[[ -1.7   5.8 -12.7 -22.5  33.1  62.2   4.2  36.9  -9.3]
 [  7.6 -24.8 -17.7  -8.5   6.1  10.9  36.4  49.6   1.0]
 [-39.6  -4.4  21.9  19.5  30.0  19.9 -33.2  24.8  34.6]
 [ 32.2  -7.4   0.3  18.1  14.9 -17.3 -25.1  -3.7 -65.2]]
->
[[ -9.3  -1.7   5.8 -12.7 -22.5  33.1  62.2   4.2  36.9]
 [  1.0   7.6 -24.8 -17.7  -8.5   6.1  10.9  36.4  49.6]
 [ 34.6 -39.6  -4.4  21.9  19.5  30.0  19.9 -33.2  24.8]
 [-65.2  32.2  -7.4   0.3  18.1  14.9 -17.3 -25.1  -3.7]]

[[ 32.4  38.1 -32.6]
 [ -9.2 -48.9  69.9]
 [-20.7 -27.9  33.1]
 [-18.0 -28.0   8.6]
 [ 10.4  27.0 -22.3]
 [-20.8 -12.9  -2.3]
 [-16.9 -26.9  30.6]
 [-24.6   2.7  -6.2]]
->
[[-32.6  32.4  38.1]
 [ 69.9  -9.2 -48.9]
 [ 33.1 -20.7 -27.9]
 [  8.6 -18.0 -28.0]
 [-22.3  10.4  27.0]
 [ -2.3 -20.8 -12.9]
 [ 30.6 -16.9 -26.9]
 [ -6.2 -24.6   2.7]]

[[-51.3  42.2  31.1 -23.4   7.7   7.9]
 [ 41.1 -10.2   3.2  31.0 -19.2 -27.3]]
->
[[  7.9 -51.3  42.2  31.1 -23.4   7.7]
 [-27.3  41.1 -10.2   3.2  31.0 -19.2]]

[[ -9.9  -7.4   1.0 -24.4  29.7  17.5  32.7 -14.1]
 [-55.6 -15.5 -22.0  41.4  56.5  14.2   2.2  28.6]
 [-33.0 -13.9  39.3 -40.7 -33.6  29.5 -17.0 -15.1]
 [ 42.5 -58.3 -20.3  -2.4  -5.3  17.6 -12.2 -16.9]]
->
[[-14.1  -9.9  -7.4   1.0 -24.4  29.7  17.5  32.7]
 [ 28.6 -55.6 -15.5 -22.0  41.4  56.5  14.2   2.2]
 [-15.1 -33.0 -13.9  39.3 -40.7 -33.6  29.5 -17.0]
 [-16.9  42.5 -58.3 -20.3  -2.4  -5.3  17.6 -12.2]]

[[  3.5   2.0   5.5   8.8   0.3 -67.2  -4.2   9.6   3.8  -1.8   4.3   9.3
    2.3   4.8]
 [  5.5  -1.0   4.1   5.2  -0.4 -17.2  -0.5   2.0   1.4  -0.8   1.4   8.6
   -1.5   0.6]]
->
[[  4.8   3.5   2.0   5.5   8.8   0.3 -67.2  -4.2   9.6   3.8  -1.8   4.3
    9.3   2.3]
 [  0.6   5.5  -1.0   4.1   5.2  -0.4 -17.2  -0.5   2.0   1.4  -0.8   1.4
    8.6  -1.5]]

[[ 60.3 -16.5  -6.2  32.5 -51.4 -30.5   7.0 -69.0  -0.8 -42.8  49.0 -51.0
   37.7  68.6  49.2]
 [ 31.0 -38.5   1.9 -36.6  -4.4 -15.4  -9.9  23.8 -11.8  13.3   1.0   3.0
   14.1  -8.1 -58.9]]
->
[[ 49.2  60.3 -16.5  -6.2  32.5 -51.4 -30.5   7.0 -69.0  -0.8 -42.8  49.0
  -51.0  37.7  68.6]
 [-58.9  31.0 -38.5   1.9 -36.6  -4.4 -15.4  -9.9  23.8 -11.8  13.3   1.0
    3.0  14.1  -8.1]]

[[ 17.4 -13.9 -26.0  -1.4  -8.3  27.6 -37.7  14.8  22.2  64.3]
 [  6.0   5.5   7.5  -0.5  -1.0  -7.1   0.2  -5.7   0.0  -0.3]
 [  4.5  -8.7 -38.5  10.6  -8.3   4.5   0.2  -3.4  22.2  -5.2]
 [ -4.1   2.9   3.3   0.4   2.3  -4.8   6.5  -3.4  -4.4 -15.2]
 [  6.0  -2.3   7.5   1.4  -3.4   4.5  -3.0   7.9   8.9   9.7]
 [ -6.9   5.5  11.7   0.4   2.3  -9.4  12.8  -5.7  -8.9 -25.1]
 [  1.7   2.9  -0.8   1.4  -0.2  -0.1   0.2   1.1   4.5   4.7]
 [ -2.6  -2.3  36.8  10.6   1.5  -9.4 -21.9 -26.1 -53.3 -10.2]]
->
[[ 64.3  17.4 -13.9 -26.0  -1.4  -8.3  27.6 -37.7  14.8  22.2]
 [ -0.3   6.0   5.5   7.5  -0.5  -1.0  -7.1   0.2  -5.7   0.0]
 [ -5.2   4.5  -8.7 -38.5  10.6  -8.3   4.5   0.2  -3.4  22.2]
 [-15.2  -4.1   2.9   3.3   0.4   2.3  -4.8   6.5  -3.4  -4.4]
 [  9.7   6.0  -2.3   7.5   1.4  -3.4   4.5  -3.0   7.9   8.9]
 [-25.1  -6.9   5.5  11.7   0.4   2.3  -9.4  12.8  -5.7  -8.9]
 [  4.7   1.7   2.9  -0.8   1.4  -0.2  -0.1   0.2   1.1   4.5]
 [-10.2  -2.6  -2.3  36.8  10.6   1.5  -9.4 -21.9 -26.1 -53.3]]
---
[[ 22.4  17.7]
 [  2.1  13.1]
 [ 30.1  22.6]
 [ 53.3 -43.6]
 [  3.7  -4.8]
 [  2.4 -17.3]]
->
[[ 30.1  22.6]
 [ 22.4  17.7]
 [  2.1  13.1]
 [  3.7  -4.8]
 [  2.4 -17.3]
 [ 53.3 -43.6]]

[[-27.9  12.4  14.6  27.0  -1.3   0.3   1.0 -58.9 -15.8]
 [ 66.8  27.4 -51.1  17.3 -42.6 -34.5  -1.1  20.7 -15.5]]
->
[[ 66.8  27.4 -51.1  17.3 -42.6 -34.5  -1.1  20.7 -15.5]
 [-27.9  12.4  14.6  27.0  -1.3   0.3   1.0 -58.9 -15.8]]

[[-55.3  -4.3 -21.5]
 [  3.6  -8.5  45.4]
 [-33.1 -18.8 -41.1]
 [  4.4  24.4  43.9]
 [-26.9  12.2  19.3]]
->
[[  4.4  24.4  43.9]
 [-26.9  12.2  19.3]
 [-55.3  -4.3 -21.5]
 [  3.6  -8.5  45.4]
 [-33.1 -18.8 -41.1]]

[[-44.7 -44.7  -1.6  13.5  49.0  49.8 -12.5 -38.8  43.9   8.3  49.9 -43.1
  -14.0]
 [ 24.8 -26.2  42.3  36.0 -30.9 -24.6 -13.4 -18.8   7.5   2.5 -24.3 -15.3
   11.8]
 [-37.4  38.8 -37.2 -32.2 -21.6 -33.5 -16.1  28.7  23.7  27.0  50.3  -3.8
  -15.4]
 [ -6.6   8.6  15.5  19.7 -17.3  22.8  46.5  46.1 -49.7  45.8  -7.8 -12.0
   41.4]]
->
[[-37.4  38.8 -37.2 -32.2 -21.6 -33.5 -16.1  28.7  23.7  27.0  50.3  -3.8
  -15.4]
 [ -6.6   8.6  15.5  19.7 -17.3  22.8  46.5  46.1 -49.7  45.8  -7.8 -12.0
   41.4]
 [ 24.8 -26.2  42.3  36.0 -30.9 -24.6 -13.4 -18.8   7.5   2.5 -24.3 -15.3
   11.8]
 [-44.7 -44.7  -1.6  13.5  49.0  49.8 -12.5 -38.8  43.9   8.3  49.9 -43.1
  -14.0]]

[[ -6.4 -41.5  62.1  -3.6  19.4]
 [-22.7  10.8  -9.1 -42.2 -17.9]
 [-15.7 -31.9  55.4 -25.3   2.2]
 [-28.0   0.5  -4.9 -15.9  -4.0]
 [-14.3 -23.3  32.1   0.2   3.1]
 [-26.6 -17.8  15.2  -5.3  21.6]]
->
[[-22.7  10.8  -9.1 -42.2 -17.9]
 [-28.0   0.5  -4.9 -15.9  -4.0]
 [-26.6 -17.8  15.2  -5.3  21.6]
 [-14.3 -23.3  32.1   0.2   3.1]
 [-15.7 -31.9  55.4 -25.3   2.2]
 [ -6.4 -41.5  62.1  -3.6  19.4]]

[[ 66.9  54.5  13.7 -64.6   5.1  36.4 -55.7 -57.8]
 [ 36.9 -23.1 -49.6 -23.0  39.5  31.6  48.6  45.7]
 [ 16.3  14.8 -57.7 -66.0 -14.4 -43.0  17.9  -2.7]
 [ 17.2 -46.6  61.4  44.9  47.6  36.3  62.4   7.2]
 [ 26.8  65.3  47.1  24.8  62.1 -65.1 -10.0  33.2]
 [ 20.5  51.9  -8.8 -26.7  58.8  16.3 -14.9  22.0]]
->
[[ 26.8  65.3  47.1  24.8  62.1 -65.1 -10.0  33.2]
 [ 66.9  54.5  13.7 -64.6   5.1  36.4 -55.7 -57.8]
 [ 20.5  51.9  -8.8 -26.7  58.8  16.3 -14.9  22.0]
 [ 16.3  14.8 -57.7 -66.0 -14.4 -43.0  17.9  -2.7]
 [ 36.9 -23.1 -49.6 -23.0  39.5  31.6  48.6  45.7]
 [ 17.2 -46.6  61.4  44.9  47.6  36.3  62.4   7.2]]
